Turns, then the turns between two rows, first turn first; the first pair answered:
turn j_872:
[ 13.0  -7.2   3.2  -6.0   4.7 -19.3 -18.7 -16.7  21.2  -4.3   6.2 -17.5
  -2.8 -16.2 -20.1 -10.7 -17.0 -10.0  18.2  13.1  28.6  11.5 -22.3 -19.8
  17.1 -27.4  -1.8  -2.6 -20.3  -2.6  12.9  36.6 -18.4 -13.1 -10.6  35.6
   7.8  11.4  16.0  -5.9 -23.6 -49.9  -1.2  17.0  -9.7  32.9] |-> [ 15.3   2.0   5.7  -3.4  -5.3 -20.2 -21.3 -22.8  17.5 -11.9  18.5 -24.3
   0.4 -20.7 -13.2 -10.2 -15.7 -12.6  21.6  20.4  10.5   6.1 -25.1 -21.1
  34.3 -28.0  -3.6 -14.2 -24.2   2.3  10.9  34.7 -20.0  -7.6 -13.5  23.7
  17.5   8.3  -0.5  -6.6 -16.2 -45.2   1.2   7.1  -6.3  34.2]
[ -0.1  -1.2 -23.7  -7.5 -16.5  19.5   1.2 -12.7 -30.6 -29.2   3.9  15.7
 -16.4   1.2   5.4  -9.8  10.3 -14.4  -4.2 -13.3  -3.2  13.5  31.2 -40.4
   0.5  -1.0 -19.9   3.1   0.8 -24.9 -17.0 -21.5  25.0  16.7 -17.8 -38.2
  27.5 -31.0 -13.5 -11.4  -7.5  -8.5  47.5 -38.6  12.6 -46.8] |-> [ -5.9 -11.2 -29.4  -5.6 -13.7  21.6   9.2 -17.5 -35.0 -35.2  -0.6  23.9
 -21.1   3.9   6.3  -9.6  13.8 -15.1  -5.3 -12.8  -3.7  14.0  31.3 -32.6
  -6.8   5.9 -29.1   5.1   4.6 -22.6 -22.7 -25.3  21.5  17.4  -5.1 -42.7
  27.7 -21.4 -16.8  -3.7  -3.2  -2.7  47.2 -31.3  17.2 -48.6]
[-26.5  -3.0  -4.9 -16.9  34.2  27.0  14.9   1.1 -14.2   4.3  -3.8  13.0
   0.1  28.0  -2.5  13.8  17.8  21.6  10.6  -6.3  18.8  -9.3  23.0  25.9
 -28.2   7.8  15.2  28.4  -4.1  -6.8 -18.5  11.9  -0.3  12.4  23.1  13.6
 -15.0  22.4  17.5  -4.6   8.5 -16.4 -24.3  25.9  -1.0   4.4] |-> [-14.8   9.1   8.7 -12.6  36.6  24.2   5.1   0.9  -6.8   8.8  -2.7  -4.8
  10.1  19.9  -1.9   9.4   9.2  16.0  10.0 -14.1  28.7  -4.0  28.1   6.3
 -23.8 -10.5  29.6  29.4  -1.6 -12.9  -6.5  24.2  11.7   9.6  16.7  20.4
 -15.2   8.0  28.7 -13.9  -0.8 -26.7 -23.3  17.8  -5.1   4.8]
[ -9.5 -25.2  -3.5 -30.6   6.7  -5.2  27.6   2.7   5.2  17.3 -23.7  26.7
  -7.3  -2.9  -3.6   8.0   4.9   8.0 -12.8  -3.7  28.1   5.9  10.3   6.7
 -52.6  14.8  -7.0  26.1  12.0   0.7   5.0  -5.6  -8.7  -0.7  12.3   5.3
 -13.1  13.2  24.5  -3.3  11.6 -23.3  29.9  44.7   7.4 -26.7] |-> [ -3.4  -3.2  17.1 -26.7   2.9 -11.2  21.9   5.8  12.4  25.8 -14.2   4.4
   3.0  -8.2  -1.3   6.8  -6.4  -6.8 -14.8 -10.3  41.0  13.9  13.3 -14.1
 -39.7  -2.5  16.0  23.7  11.1  -4.2  18.5   5.2  -1.3  -0.7   2.8  13.7
 -15.0 -10.6  39.7 -12.3  -2.4 -37.0  30.4  27.8   4.8 -23.7]
turn j_370:
[ -3.5 -15.9 -16.8  20.2 -41.2 -37.6 -23.3  39.8  28.7  12.4 -12.0  -9.3
  25.4  -1.9 -29.7 -16.2 -25.5 -42.4  -4.8 -20.3 -28.8  12.6 -43.9 -34.8
  15.3 -16.3   7.5 -17.7  -3.7  -9.0  10.6 -28.5  15.2 -12.4  -4.8   1.2
 -11.2  -1.6   8.7  -5.8 -15.0  -4.8  30.0   3.4  -9.0   7.1] |-> [ -8.8  -1.3   3.6 -19.1 -15.5 -20.2 -24.9  15.5  17.6  22.7  25.7 -21.0
  50.8  19.6  -8.5 -21.0 -21.2 -10.3  -8.6  -9.8  -9.7 -14.5   0.4 -47.1
  11.2 -32.9  59.3  -5.5 -14.6  -1.3  -3.8   6.0  26.1  -1.2  14.8   1.4
 -12.3  19.3  32.1  -1.4  -1.0 -19.1  15.6 -25.1 -15.2  23.2]
[-13.8  -3.9 -14.3 -12.6  14.7  -4.3  -6.1 -23.9  -9.4  -6.2  35.8 -16.4
  15.8  14.2  26.0 -10.1  19.1  13.6  -1.8   9.3  -5.3 -32.0  14.7  15.0
  24.6  13.8  14.0   1.6   9.7  37.5  -6.2  21.0 -23.4  -0.1  33.3 -10.2
  -2.8  24.9 -15.3  19.4  23.6  11.9 -21.6 -19.6 -25.8  23.9] |-> [ -0.7 -24.3 -34.2  26.8 -14.4 -26.8   0.5   6.6  10.0 -11.8  -9.9  -8.8
  -4.7 -11.0   4.6 -11.2  15.8 -25.3  -1.0 -11.1 -15.5   0.3 -34.2  23.4
  26.7  25.6 -38.3  -9.5  19.7  23.2  12.4 -10.5 -34.5 -13.7   3.1  -5.3
   3.0  -6.1 -30.6  12.7  -3.4  26.7  -3.6  17.7 -25.0   8.7]
[ -9.2 -38.4 -33.9   3.4   8.3  10.1  -4.4  12.4   1.4  -3.4 -30.6  20.3
 -20.6   6.8  -5.5   1.1  13.8   3.0   1.0  -5.2  -6.1  12.6  -1.0  27.0
 -20.8  25.9 -39.5   3.3   6.7  -3.4 -16.5 -18.6 -21.9   4.5   1.9   6.4
   7.8  24.3  -1.5   1.5   5.1  15.0  -4.3  43.0   6.1  -5.8] |-> [ -0.6 -35.1 -20.6 -16.5  27.1  12.9   0.7   3.8   8.2  19.9 -25.8   1.4
  -5.1  13.9  -1.9 -10.7   6.1  10.3  -7.7 -14.0  33.6  13.3  15.7   7.9
 -21.1  10.7  -1.9  21.7   2.5  -7.9  -7.8  19.8 -19.3   4.8   1.1  36.8
  -2.0  20.9  39.2 -12.9  -7.1  -6.2 -18.2  33.2  -4.4  11.3]
[ 23.9  19.5  -2.9 -35.5   6.5 -21.4  12.8  -5.8  18.4 -19.8 -20.6  -6.7
   8.6 -14.3 -26.6  10.3  14.5 -28.6 -10.7 -25.1  -2.3  24.2   0.5 -33.1
  12.2  14.7  12.9  10.5  14.1  -0.2  -7.1   6.4  -8.3  17.2 -29.5  10.3
 -33.8  10.9   8.3  -7.7   9.0  28.7  -4.3  23.3 -12.2 -16.7] |-> [ 11.0  28.9  -3.2 -47.6  14.4 -11.8  12.5 -20.2   7.7 -17.8   1.9  -4.7
  10.1  -4.1 -19.8  10.3  18.8 -12.6  -7.8 -17.0 -12.4   6.9  26.0 -33.9
  10.6   8.4  28.6  11.0   4.0  10.1 -19.6   7.8  -1.7  28.7 -12.0  -4.1
 -29.6  35.3   0.8   0.8  27.9  27.5  -3.2   7.4 -15.3 -14.7]
turn j_502:
[-11.7 -26.4 -26.5 -43.0   2.9 -10.5  -6.3   2.2  -9.2  -0.3  24.0  21.2
   0.7  -2.0  21.5  -3.2   6.5  29.5   4.5 -11.3  -1.5 -21.2  -2.5  -3.2
   5.2  32.1 -29.4  12.1  -7.4  33.0 -17.0  22.7 -16.7  14.8  14.6  11.1
  -1.0  29.8   6.8 -41.8   6.7  10.1 -17.1   1.7 -12.0   8.5] |-> [ -8.7 -20.5 -23.1 -34.0  -8.3 -17.6 -12.0  -1.2 -11.8  -5.2  32.1  19.1
  -0.8 -10.5  25.2   0.2   5.5  25.5   4.8  -6.7 -23.9 -23.2 -10.6  -4.9
  17.7  30.5 -30.0   1.3 -11.7  33.9 -17.5  15.2 -13.5  17.7  10.2  -6.0
   6.2  25.5 -11.2 -39.0  12.9  15.4 -11.4  -7.5  -8.3   4.9]
[ 18.7   5.9  35.2 -13.6   5.1  -9.8  11.8   1.2  -4.6  10.9  -8.3   2.6
  -0.6  -2.2   1.7  51.7 -10.1  -8.6  -2.6  15.8  14.5  14.4 -11.1 -11.2
 -42.4 -27.6  66.8  -6.8  13.1  -6.4   0.4  10.8  43.6   5.1   7.5  19.0
   9.8  16.7  26.0  13.4  17.7 -16.9  17.9   6.0 -14.6  15.1] |-> [ 17.7 -14.7  19.8 -22.1  15.4  -3.5  19.1  -2.5  -3.0   9.3 -17.4  15.6
 -12.0   0.9  -1.8  46.8  -0.2  -1.6  -2.0  10.0  24.8   8.5 -13.2   7.3
 -52.2 -13.4  56.1  -2.5  12.6  -2.1  -1.1   9.1  35.3   0.5  18.0  25.5
   3.5  32.0  32.2  22.6  25.1 -15.8  12.2  20.4 -15.2  14.6]
[ 23.4 -19.5  26.2   2.7 -10.0   3.6   1.4  -6.6  25.0 -22.7  29.8 -29.9
 -20.2 -21.9  -7.3  -9.6  26.0 -28.6  -8.4   3.2 -15.3   1.8   2.1 -43.8
  14.3  -4.1  21.3 -14.7  21.7  -7.7   0.6  39.9 -23.1   4.4  -5.1  14.5
  -9.4 -26.6 -26.3  -5.0   0.1  11.0  -8.0  19.0 -12.2 -21.4] |-> [ 27.8 -23.7  23.5   1.5  -4.8   5.2   4.8  -6.7  23.1 -19.1  23.5 -32.4
 -19.8 -18.7 -13.2  -9.9  31.5 -25.7 -11.1  -1.0   0.1   4.1   3.4 -43.4
   9.5  -5.6  24.7  -8.4  19.7  -5.6   4.5  48.0 -21.9   7.3  -4.5  24.3
 -10.3 -28.2 -13.9 -14.0  -5.0   3.0 -11.2  19.8 -13.9 -17.9]
[  7.0  -4.8  10.9  11.1   7.0   3.4  -1.0  -2.3  -1.6   4.5   0.9 -10.6
  -5.0   5.9  -7.2   7.7  15.3  -7.2  -9.2  -0.8  12.7  17.9   6.5   5.7
   6.5  -5.1   5.5  13.3   7.6  -6.9   9.4   2.1  14.1   7.1 -15.9  13.5
 -15.8  -0.4  17.8  -9.9  -8.6  -1.1  -6.2   5.9  -1.8  -5.1] |-> [  2.1 -13.4   1.7   6.1   9.2   3.4   1.1  -0.4  -6.3   3.1  -3.8  -2.6
  -8.2   5.5  -6.2   1.6  24.8  -3.1  -7.8  -2.5  13.7  16.9   5.9  12.1
   3.8   1.0   1.3  17.6   4.9   0.3   2.6  -1.8   6.2   5.1  -9.7  12.7
 -17.0   7.0  13.7  -0.7  -7.6   2.1  -7.4  10.2  -3.9  -6.0]
turn j_240:
[-25.4  -7.4 -17.6  13.4 -23.0  18.1 -24.8   4.6 -28.9   5.1 -11.7   1.0
 -20.3  -5.1   2.3   7.0  18.5  -4.5   0.7  25.3 -15.1  -4.1  11.4   7.3
 -12.8  -8.0  -4.9  -0.4   4.5  -5.2 -13.0 -24.1  -3.8  22.3  -5.7  -9.4
  10.2   8.2 -14.3   0.7  21.7   5.9  16.1 -17.0   0.5  -3.3] |-> [-20.8 -12.5 -16.5  16.7 -22.8  15.8 -24.6  16.0 -25.8  14.7 -30.8   2.6
 -26.9  -4.7  -3.8   5.3  18.1 -11.1  -1.4  10.6   4.9   9.4   4.1   4.8
 -26.1  -5.4  -9.3   8.9  10.5 -15.2  -6.7 -22.6   0.8  16.8 -14.0   8.1
   3.4  -0.4   3.8  -6.3   5.4  -1.0  17.9  -5.9  -2.2  -9.6]
[ 23.4   0.5   4.2  -9.8  18.3   5.4  13.6  -2.9  14.5  25.9 -11.6  -0.1
  16.7  -8.4   6.0 -13.7 -14.7  12.6 -13.9 -22.4  43.5   8.7  -3.2 -10.5
   3.2  -1.4  12.0  15.1  11.8  -7.5  -0.5  29.1  -7.9  -0.8  -6.7  32.2
   0.1  -7.7  34.4 -12.5 -12.7 -20.6  -8.3   5.3   2.3   9.8] |-> [ 25.2  -6.8  -1.8 -23.2  15.1  -3.1   5.4 -27.6  13.8  11.1  17.0   3.0
  15.8  -4.7  12.3 -21.5  -5.8  15.8 -12.3  -4.9   4.3 -22.1  -5.3  -7.0
  28.6  10.1   8.8   2.1   0.5  10.1 -11.2  28.3 -41.7   2.1   4.4  16.3
  17.5   1.2   1.9   1.2   2.8  -5.5 -21.7  -7.6   7.1  19.3]
[ -2.2  15.0  17.7  -1.4   6.2  18.4  -8.5  25.2  -5.1  22.8   5.0   3.6
  16.5  -1.9  21.2  16.9 -26.9 -15.5 -10.9 -16.5  23.8  12.2   6.9 -25.3
 -26.4 -23.5  53.5  -8.5  -5.0  -3.8   6.4   5.5  39.5  -5.0  -5.4   9.4
 -11.3 -16.4  33.4  14.2 -11.4 -10.9 -20.6 -21.9   3.2 -25.7] |-> [ 28.3 -26.2   4.8  -8.6   3.2  -2.0   2.2  10.8  17.3  21.6  -9.6   1.6
   5.7 -20.9  17.2  -9.8 -14.7 -25.1 -20.0 -30.9  21.4   0.1 -39.5 -24.5
   1.9   7.1  19.5 -10.8  -6.9   0.4   6.7   8.7 -18.5 -17.7 -17.3  42.6
  -1.0 -27.9  28.0   7.7 -28.2   2.0 -33.7  -2.1   4.8  -7.3]

(two turns a pair)
[ 22.1  34.2  27.2   7.5   1.2   1.0 -13.1  -4.4  10.6   7.2  24.1 -44.7
   9.2 -10.9  -0.3 -18.1 -11.4 -11.3 -18.4  -1.6  10.3  -0.1 -11.1 -49.2
  27.8 -30.4  31.2  -4.5  -2.6   0.0  12.7  25.5  -9.5  -0.9  -0.4  15.1
  -9.0 -39.7  22.3 -18.5 -11.8 -23.3  -1.2 -31.7  -2.6   6.6] |-> [ 16.8  25.6  13.8  41.2 -22.1 -20.2 -12.8  18.5  12.1 -13.0  -0.3 -26.6
 -11.4 -27.9 -13.0 -12.2 -10.3 -28.8 -12.7  -4.7 -20.5  17.9 -43.8 -29.7
  30.5 -19.1 -21.2 -24.4   5.9   1.9  15.2 -10.9 -13.7  -2.4 -13.3  -2.8
  -2.4 -49.9 -13.9 -13.1 -11.0  -2.3  17.4 -15.1   4.9 -14.6] -> j_370 j_370
[ -9.4   1.7 -11.8   3.5  -0.3  20.3  20.6   4.4 -12.6  -1.9 -23.1  26.2
  -8.3  13.6  -2.8  18.3   1.0  22.0   9.6   4.2  23.0  12.3  11.1  15.3
 -28.8   8.0  -1.2   9.6  16.1  -2.4   1.4   0.2  20.0 -12.7   2.4  -9.3
 -10.1  13.8  -1.6  18.5   1.8 -10.0  -7.3  18.4   2.0  -3.4] |-> [  4.6 -15.7 -13.3   8.2 -12.9   6.4  15.4  -4.3  -1.7 -14.0 -24.1  27.3
  -9.5   4.7  -5.8   6.2   4.6   9.0   5.9   6.1 -10.9   1.3 -19.4  14.0
  -1.2  20.9 -26.4  -2.3   9.6   4.4   2.1  -5.6 -14.7 -15.2   0.8  -8.3
   7.4   4.4 -27.2  22.7   3.8   3.9 -11.5  22.3   9.7   1.4] -> j_240 j_502
[ 12.1  13.8  22.7 -10.1   2.3  -6.2  -8.1  -8.8  13.3   8.9  17.3 -12.6
   5.3  -3.5   6.0  -5.4  19.1  -8.8  -0.3  -5.2  12.9  -6.4   1.7 -16.0
  10.9 -27.3  29.5 -16.7   9.1 -14.0   2.5   7.7  -0.1   0.6  -6.8   2.1
   4.0 -10.8  -6.4  -6.8  16.5   3.9   1.1  -9.1  -2.2   5.5] |-> [  1.9  18.2  15.1   9.0  -5.1  -5.3  -7.3  10.2   5.8   5.1   1.9   0.5
   0.1  -5.0  -2.6  12.0  18.8 -16.2   8.0  -8.1  16.1  10.2  -0.6  -4.2
  -8.9 -27.0  13.4 -16.9  15.8 -19.1   5.9 -14.2  24.5   2.1  -8.5 -12.6
  -3.9  -9.8  -9.8  -5.9  12.1   1.7  12.8  -0.5  -3.2  -9.3] -> j_370 j_240
[ -7.0  14.9   6.9  21.7  -8.0  -6.4   0.6   9.7  -1.9  -6.5  11.2  -4.4
  -1.7  -0.3   0.7   3.9  -4.9  -7.3   3.6   0.4 -15.9  12.4  -6.1  -3.1
  13.5  -1.1  -9.5 -10.0   8.0  -5.0   6.6 -14.4  11.4   4.0  -6.4 -29.3
   5.0  -2.8 -22.7  -1.4   2.6  -3.1  13.6 -11.1   3.3 -13.8] |-> [  2.2  -3.3   3.0  20.9  -7.3 -12.0   2.7  10.9   5.0  -5.7  -1.4  -3.4
  -6.4  -3.3  -5.4  -3.3 -10.3 -16.9   0.6  -3.0 -13.9  12.6 -28.6   1.8
  17.7   4.1 -18.0  -7.7   3.6  -7.8  12.4  -5.3 -10.7  -6.4 -14.1 -12.5
   6.0 -12.1 -20.8  -6.3 -10.2   1.1   6.9  -2.9   0.2 -12.5] -> j_240 j_240
[-40.6  38.1  10.3  28.6 -38.9  51.9   5.7  16.4   1.6   4.9   8.9 -20.4
  18.0 -10.7  -7.3  58.2  -8.1   8.1  26.1   8.3 -26.8  37.1  -0.3  -0.6
 -43.7 -22.2 -20.1  12.0   4.4  -8.3  -6.1  -8.2  32.8   7.6  11.2   0.6
 -29.6  29.8   9.2 -16.9  14.5   2.4  -8.8  17.1  17.2 -11.3] |-> [-22.7  21.9  11.5 -13.9 -11.4  57.1  13.7 -19.1   9.0  22.8  21.3 -31.6
  30.7  -4.1  -3.4  34.4  -0.5  20.8  11.9   9.1   2.2   9.9   2.2 -13.1
 -32.1 -14.4   6.6  23.7  -5.2  -6.5 -17.5  33.2  -6.0  -0.1  16.1  38.2
 -32.8  47.3  42.4 -22.3  12.4  -9.0 -40.0  14.1   8.7  21.4] -> j_240 j_370
